Named turns come first, each shown by rows before and after it. Which turns, in which order, take the first row of each pair that follows to the second? Write the first one first, as in the answered first pair.
P (before -> after):
[ -8 -17 -63  -8  -6 -17  16  -6  34 -34 -28   1  18 -22  -9 -10   6   5
 -25  13  -4  -9  32 -25  29   2  15 -43   0  16  12  26   1  -2  11 -51
  -4 -29  17  12 -32  -8 -15  -2  29  -2 -23  12  -7 -28  -7 -44   4   6
  26 -24 -24  -7 -44  30 -17  21   1] -> [ -2 -25 -53 -17   3  -4  16  -3  38 -43 -21  20  14 -31   2 -14  -5  -1
 -29   6  -6 -15  22 -25  18  14  20 -25   3  12   0  17  -4   4   5 -37
 -11 -37   6  11 -40   3 -15   2  37   0 -26  20   0 -40   2 -35   3   3
  27 -25 -32   0 -36  33 -23  18   3]
[-19 -29 -27   1 -14  -4   7  25  31 -52 -22  19  -1  29  41   7  -3  17
  30  13  10 -16 -11  -9  -1 -10  13  -4 -29 -49  40  32   3  -2  -3 -33
   0  18 -38  11   1  19  15  15 -12   8   8  11  -8 -14  21  -2   0 -19
  18  19   6   4  -6  45 -23   3  10] -> [-11 -32 -15 -11  -9   6   4  26  34 -50 -10  38  -6  21  42  10 -21  15
  25   2   4 -25 -24  -8  -3   8  12  10 -14 -50  35  22   1   0  -6 -23
 -10   4 -45   7  -4  25  19  19  -3  -8   5  17   4 -23  27  11   2 -18
  18  17   3   9  -2  46 -30   0   3]
[ 33  42  18   6 -18   5  -3 -18  12   4   9  -1   3  16   5  -1  -9  -7
  31  45   4 -12  30  -7  28  17  -8 -19   4 -27  12   8  -5   6  -2  14
   1  25   9  -1   7   8  -3 -28  -5  -7  -4  12 -19  16 -10 -11 -17  20
   3  26  34  33 -13  -5  17   6   6] -> [ 33  36  16   9 -16   6   0 -21  18 -17   0  -1   8  14   4  -6   2 -11
  22  57   6  -7  24 -10  10  10  -9 -17  -7 -27   9   9  -4   6  -7  17
  15  28  10   5  10  12  -9 -25  -3   7  -5   9 -27  10  -7 -15 -23  18
   4  29  31  30  -7  14   9   7  11]
[-31   9   6  21   0 -27  26  16 -13   0  -6  -7  33   0   6  -8   0 -28
 -11  -6  10  -8  54  11   7  -1   0 -11   0   7  -5   1 -10 -13  25  16
  29   6  18 -20 -10  29  -7  -3 -24  12 -14  15 -16  -7 -14  -9  17 -21
  16   6  12 -14 -20  -1   0  17   6] -> [-24   6   5  17   7 -21  25  15 -13 -16  -6   2  34 -14  10 -14   0 -35
 -14  -9   6  -3  45  13 -13   6  -1  -2  -1   3 -17  -2 -14 -11  21  25
  35   4  11 -20 -16  37  -9   7 -17  20 -15  20 -12 -20 -10  -5  12 -25
  22   2   4  -9  -7  14 -10  13   8]
L (before -> after):
[ -1  17   6  16  19  12  -1  -6  -9  34   8  -6  -4  -2 -14   9   9  -4
 -11  -7  -6  -1  -2   0   1 -10   3 -10  15  13  -1 -21 -11   0  16   9
  -7 -17  10 -11   2 -20 -16  -9   2  -2  -3  -1  16  -1   0  17   5 -14
 -27 -18  -9  11 -15 -17   4 -17  -7] -> [ -4  13  -2  21   9   0  -1  -2 -12  29  -8 -24   0   9 -15   8  19  -1
  -4   5  -4   1   8  -3  15 -16   6 -25   5   6  10 -11  -8  -6  13   4
   0  -2  16  -2   5 -18 -13 -12  -5  -2  -5  -2   1  10  -6  11  13 -14
 -25  -4  -1   4 -21 -22  14 -10  -1]
[  6   9  11 -11 -11   6 -15  -9  -7  33  19   9   1   2 -10 -17   8   9
   7  -4  -2  18 -13   5   4  -6  -1  -3  -1  -3  14 -15   1   2  13  -7
  10 -18  -4  -6   7 -15  16 -24 -10  -2  -8  15  -6   6  -5  13   0  -3
   1  -2   0  -5   2   4   7 -15   0] -> [ 13  11  13  -7  11  13  -5  -9   5  29  12  13   1  -5   0  -8  -3  -4
 -12 -14  -7  -3  -8  -3   0   8  -1  -7  11  11   3 -23 -15  12  13   0
  -9 -20   3 -10  -9 -13  -2 -20   2  -1  -2   6  16  -1   2  19   0   9
 -15  -5  -3   0  -2 -12   9 -12   2]
[  7   3  -6 -22   4  10 -15  10  -6  22  24   3 -21  26  25 -31   5  10
  15  10 -16   5 -37  18  -9 -11 -21   2   5 -13  -2  -7  12  12  12  10
  -1  -9   5  -6 -13  -6  38  -8  18 -26  -1  29   3   0 -15  12  -7 -23
  18  -8  17   1  -1 -16  16  -9   4] -> [  9   2   1 -15  29  14   1   4   4  12  11   0 -15  12  34 -24  -2  -2
 -13   2 -15 -12 -20  10  -5   4 -19  -8  10   7  -8 -11   1  24   5  20
 -20  -4   8  -9 -31  -7  21  -2  25 -20  -4  18  33  -5  -2  17 -11  -5
  -5  -4  14  10  -4 -41  13  -8   3]
[  1  -8  -6  -5  21   7  -6   1   5   9  -4  -7 -15 -16  -2  17   9   9
 -14 -15  -4 -14   1  -3  -3   9  -2  23  28  -2  -6 -10   4   6  15  17
   7  -4   3  -7   7  16 -33  10   1 -11  -5   7  15  18  -5  10 -14   2
  -1  -5  -3  21   1 -20  14   9 -20] -> [ -8  -6  -7   9   8  -1   2   3   1   3 -21 -24  -2  -4   4  19  18  16
 -13  -7   4 -10  13  -3   8   1   3   0  15  -4   8   2  10   2  14   9
   9   8  11   0  10  13 -29   8  -6 -15  -5  -3   5  27 -12   1  -3   2
  -3  14   8  13  -9 -28  21  16 -14]
H (before -> after):
[  5  -2   1 -29  -9   9 -16  -6 -10  17  24  30 -14 -16 -13 -25  -6  -3
   6  11  -9   6 -29   1 -10   4   2  30  -4   1 -17 -16  13 -11   4  18
  12  -5   6 -29  -6  14  -7  12   9 -16  -2  26  -9  -3   0  13  -8  -9
  12 -14  -1  19  12  23   0  -9  12] -> [  1  10   1 -27  -4   6 -22 -12 -14  36  28  14 -10 -10 -19 -23   8  -1
  -1  14 -13   9 -23   0  -5  -9  -5  20  -1  14 -18 -23  13  -2  19  14
  18  -7  19 -34   5   3 -13   2   5 -10   2  19  -3  13 -10  11  -6  -8
   4 -21  -2  15   7  13   7 -11   5]
[ -5   1 -10 -17  26  -2  -5   4   4  -5   4   4   0  -2  14 -29 -10  17
  13   4 -17  21  -7  13 -50 -27  18  23 -11  13  10 -19 -14   3   3  16
   3   7 -21  -5  25   1 -27 -11  -3  20  -3 -10 -14 -26  11  -8  20   1
   2 -20  -2   6  -2  36  14 -17   0] -> [ -9   4 -15 -20  35  -3   0   9   3  10   6   3   0 -10  18 -15  -6  21
   9  -6 -18  14   0   8 -46 -34  20  20  -4  23  12 -18 -12   0   6  10
   1   3 -18  -7  30  -2 -34 -10  -1  17  -1 -20  -9 -17   3  -6  18   0
  -8 -29   1   3  -8  25  21 -14  -8]
[ 17  -3  -6 -15  -2 -13  12   4 -10  13  14 -28  -1  32 -31  -4   6  -1
  -3   3   8   2   3  24  18   8 -12  12  36  28  -2   4  19  20  26  24
   4   0  11  -5 -21 -31   4   3  12  16  14 -11   6  18 -23 -13   4 -31
 -12  10 -26 -35 -26  18 -26 -10   7] -> [ 14 -17 -12 -24  -4 -10  12  25  -4  -2   8 -15  -3  10 -22   9  -7   2
   1 -12   5 -15   7  20  21  16  -5  30  41  26  -1  20  24  19  13  16
 -11  -1   0  -5 -32 -21  14  23  23  15  14 -14   7   5 -17 -17   0 -31
  -3  16 -15 -34 -22  19 -33  -1  -1]
[-20 -19  -1  -2 -52  17  -2  11 -16  16   8  22 -16  12   3 -10   4  -7
  19  -3  -1   3 -11  11  18   5  -3 -12  -6 -21  -2   1  -7 -19  11 -13
   7   0 -29  -4   0  -6  17  10  -1 -39   4  -3  -5  -4  -7   0   5  -2
  12  -1  -3 -15  12   4  20 -11  14] -> [-23  -6   1  -3 -47  13  -1  -2 -15  31  14  12 -11  20   0  -8  13 -11
  16  -1  -2   9  -9   7  19   0  -2 -21  -5 -10  -1  -8  -4 -18  19 -10
   9  -6 -21  -1   8 -16   5   0  -3 -39   9  -9  -9   4 -14  -5   7  -1
  10  -6  -1 -14   7  -2  30 -18  14]
V (before -> after):
[-16 -35 -14   4   9 -22  -6   7  -9   0  -4  -7  -8 -23 -15  -7 -12   4
   5 -23 -13   8   3 -14  22  -3  -8  27  -4 -15   9  13  -4  -6  13 -21
  25   5  -6  -7  12 -15   7   9   0   6   6 -14 -20 -24  -7  -4 -11 -29
  13 -18   8 -17 -11   2  -4  19 -21] -> [ -4 -29  -9   3  -3 -20  -6  -5 -11  -7  -9   1  -9   3 -19 -32 -22   4
   6  -9 -10  20 -14  -5  19   4  -9  24  -8 -39   7   2  -9  -6  10  -8
  27  10  -7 -10   5 -10  15   0  -7   2  -1   2 -26 -30  -4   0  -6 -32
  14 -15   2 -12   3  13  -9  12  -6]
[ -4   2  -1  -7  14  13  15  -4   7 -18  -9  27 -10  -8   4  10 -30 -17
 -39   3   8  -3   1  -7 -12  29  13 -10  -6  -6   0   0   1  -1 -18  21
 -29  -7 -14  -4 -27  23  -4 -12   1 -13 -17  -6  10 -12  15  20  10  22
   0  -6  -6  30   1 -22  -6   4  13] -> [-24  -5 -22 -12  25   9   9  14   6 -14  -7   3   3 -33   8  47  -2 -11
 -32 -10   8  -4  24 -20 -10   5  14  -2  -8  17  13  17  22 -13 -18  -8
 -17  -8  -5   1  -7   4 -11  -2   3   1  -6 -24   9   7   3   1  -3  17
   2 -14   5  15 -13 -23   6  15  -2]
[ -2  -5   0   5 -10  -7   7   6   1 -20  12   7 -15  -9   1   6  10  -9
  -1 -12  16  -2  -1  -3 -12 -13   0  10   2 -12   4 -13  -4  -3 -14 -13
   0 -13 -13   1  -5   2   5  11   2  11   1  -2  16 -18   0   8 -11   4
   9 -10   1   0   0  25 -21   0  -9] -> [ -4  -4  -3   6  -9  -9   5   3   1 -20  12   5 -12  -6  -1   4  11  -6
   0 -10  17   1   0  -2 -12 -17   4   7   1  -7   7 -12  -3  -5 -14 -13
   5  -6 -14   4  -4  -3   5  11   3  11   1  -4  10 -16   1   8  -7   1
   6  -8   6  -2   0  22 -17   4  -5]
[-19 -14  -1  -5  11  -3 -18 -30 -38 -24 -40   5  37   2 -23  -2   9  -4
  -2  14  -3   7  -3  10   0   0   4 -21  -5 -23   7 -19 -16  -6  -7  40
  36 -18 -22   6   1   7  17  -9 -11 -29  -2  15 -19  -1   8  30  29   7
  29  29  40  32  20  -3   8  21  24] -> [-16 -12   8  -9  29   3  -7 -24 -29 -27 -39   9  35 -14 -14  11  -5 -15
 -22 -10 -11 -11   5   2   3  13   5 -21   0 -11   6 -22 -22   3 -13  43
  11 -24 -19   2  -9  10   5  -1  -3 -33  -2  10   7  -1  12  36  25  16
  16  26  38  38  12 -15   4  25  15]

(2 to 3 turns a pair)
[-24  -1 -14 -38  18 -12 -20 -37 -10  -8 -24 -45   0  28 -33  -2  26  -2
 -20  41 -23  -8  34  25 -10  -5   3  15   0 -32  31   2 -30  14  11  19
  31  30  -1  -5 -32  -2   9 -11  14  19  -6 -22 -16  35 -10  -8  17  -8
 -35   8   5 -18  12   9  -8  -5   4] -> [-10   1   0 -61  19   2 -36 -39  -6   5  12 -15 -11  16 -36  -8  12   2
 -13  24 -40 -11   3  34 -16   3  -2  45  13 -35  10 -14 -33  16  15  32
  27   7 -15 -12 -26   1  18  -9  23   4  -8  -9 -11  21  -6  13  10 -13
 -23 -14  -8  -4  19  24 -15 -14  -8] -> L P
[-15   8 -20   5  30   0  37 -11  -2 -44   3  -8 -18  -3  -2   7  34  -2
 -36  29  24   7  28  -8 -42  -5   0  -2 -39  22  17   1   7 -21   7 -29
  13  38   9  25  24   8 -37   6 -26  44  -2 -14 -15  15 -14 -26 -34  -2
   0  -3  -8 -15   4  26 -22 -18  23] -> [  3   6   1 -17  50  22  41  -2   6 -34  35  30 -39 -27  17  23   0 -10
 -49 -14   3 -26  12  -9 -40  20   5  28 -13  35   5 -13  -4  -9  -1 -11
 -32  10  -4   6   4  15 -43  22  -7  24  -2 -14  22  -1   2   3 -37   6
  -7 -17 -13   3  -3  11 -33 -24   1] -> V P V
[-30   5 -16  20  13 -15  -3 -25  -3 -61 -44 -43  -8 -22   6   6 -11 -12
   1  11   0 -33  27  -9  24  57  -3 -32 -11   7 -20  11  16   7 -12  15
   6  20 -17  30  -3  -9   3  37  10   5  36  16  13  18  16  16   4   7
   8  13   7  13 -19  -1  -7  23  19] -> [-29  10 -22   8 -16 -17 -32 -26 -20 -25 -17 -45 -10  -7 -14  -3  13   7
  37  22  -1  -4   6   0  24  27  -5 -17 -18  -3 -18  14  34 -12   5   2
  40   9 -19  30  29 -22  22  20  -6   1  38  26 -23  32  -6  12   6 -19
  29  -9   3  -1 -16  25   6  15  15] -> H H L
[-12  -2   8  -2  10   6  -9   3   8   4   5  19  -2  -6 -17   1  -1 -14
  -4  -4  -7 -18  -9  -7  -4   1  -4  13  17  12   3 -10  -7  16   8   5
  -7 -12  -7   1   9  12  27  -6   0   8  11   8   6  -1   0  14   0  -6
  13   0 -26   5  -5 -10  -8 -14 -20] -> [-16   0   8  21   9  -3   4  -9  10 -12 -19   3  10  11 -15  -5   3 -18
 -11  15   3 -12   1  -7   2   1  -4 -13   5   1  11  -6 -14  18   8   8
  -6   4   3   7   2  16  22 -15  -9  13   6   5   5   0   9  11   8   1
   1  22 -23   3  -6 -24  -4 -13  -3] -> L H H
[ 22  15 -39   4 -21  26  21   2  -7   7  11  11 -25  15 -22   7 -40  11
  20  21 -30 -10   6  13  40  11 -10 -24   4  -5 -24 -23   6  -2   0  11
 -14   5 -16  -3  -7  -1  15  -7   8 -37  -8  12   9 -21  14  32   7  -9
   8  22   2   1  -9 -14 -10  20  -4] -> [  8   4 -47 -11 -12  27   9  16  -1  19  30   5 -27 -12 -28  32 -12  18
  30   1 -34 -10   7   6  24 -12 -12  -1   8  20 -19 -17  23  -8   8 -12
   0 -11 -17  -4  10 -10   9   1  14 -25  -2  -1   6 -14  -1  20  -8 -19
  17   5   4  -7 -16  -4   2  28 -21] -> V V L
[  6  20  -7 -41  42  10 -35   8   9  23  26   1   3 -34 -31  24  37 -24
  -6 -10  27  40  -2   9 -21  -7 -15   3  -7  23  16  15  13 -37  46 -21
  36 -33   1  -3  32 -26   1   7   8 -12 -14 -11 -30  -6 -34 -11 -16 -29
   3 -30 -16 -47  -9 -24  35 -21 -25] -> [ -1 -12 -12 -28  35   4  -3  34  21 -58 -17  27   5 -57   0  24  -5 -36
 -21 -12  41  14  18  -2 -18  32   7   0 -22 -13  24  51  11 -38   2 -17
  -5  -8 -20   2 -14  23  15  42  19 -17 -27  -4 -20 -46  -6 -10 -15 -15
  10  17   0 -32  -4 -25  10   4  -8] -> L L H
[ -1 -19   7  31 -47  -6   5   8  -8 -35 -36 -34   4 -17  -7 -20  -5  -1
   6  35   3  -1  20 -17  15 -19   9  11   7   8  30   2 -13   4  14 -30
  -5  48  39  -3  19   1  11 -22 -19 -11  -4   9 -18   5  14 -14   2 -10
   7  -8  20  13   3  10   6  -5  13] -> [  2 -28   5  21 -17   4  17  13   8 -57 -34 -16  -2 -52   3  -5  -9 -15
 -24  14  -1 -19  24 -23 -10  -5   8  31  15  21  16  -6 -17  20   2 -17
 -17  38  28  -3  -3  10  -8  -3  -6   4   0   3   9 -15  25  -5 -20  -4
   3 -16  13  26   9  13  -7   2   5] -> P V V
[-16  -7 -30   9  -9 -14   3   6  14 -36 -30 -13  -5  -6   7  -1  16   4
  -5  17  18  20  29 -18 -12   0   8 -12 -26 -11  -2   9  15   0 -24   4
  -1  15  -5  12  -4  15   4  13   0  26   9   0 -14 -22  -4 -23 -21 -11
  -2  12   2  -8  -2   8  -7  -1  35] -> [  1  -3  -4 -20 -14   4 -14  11  12  -4  27  31 -28 -14   7  -5 -16  11
   3  -9  -6   6 -10  -2 -12  11   1  30   4 -21 -22 -12  10  -2 -18  22
 -11 -16 -24  -7  -6  21  17  15  12  -5   4  23  -1 -32   1   6 -17 -19
  15 -14 -17   5   3  16 -16 -14   9] -> L P
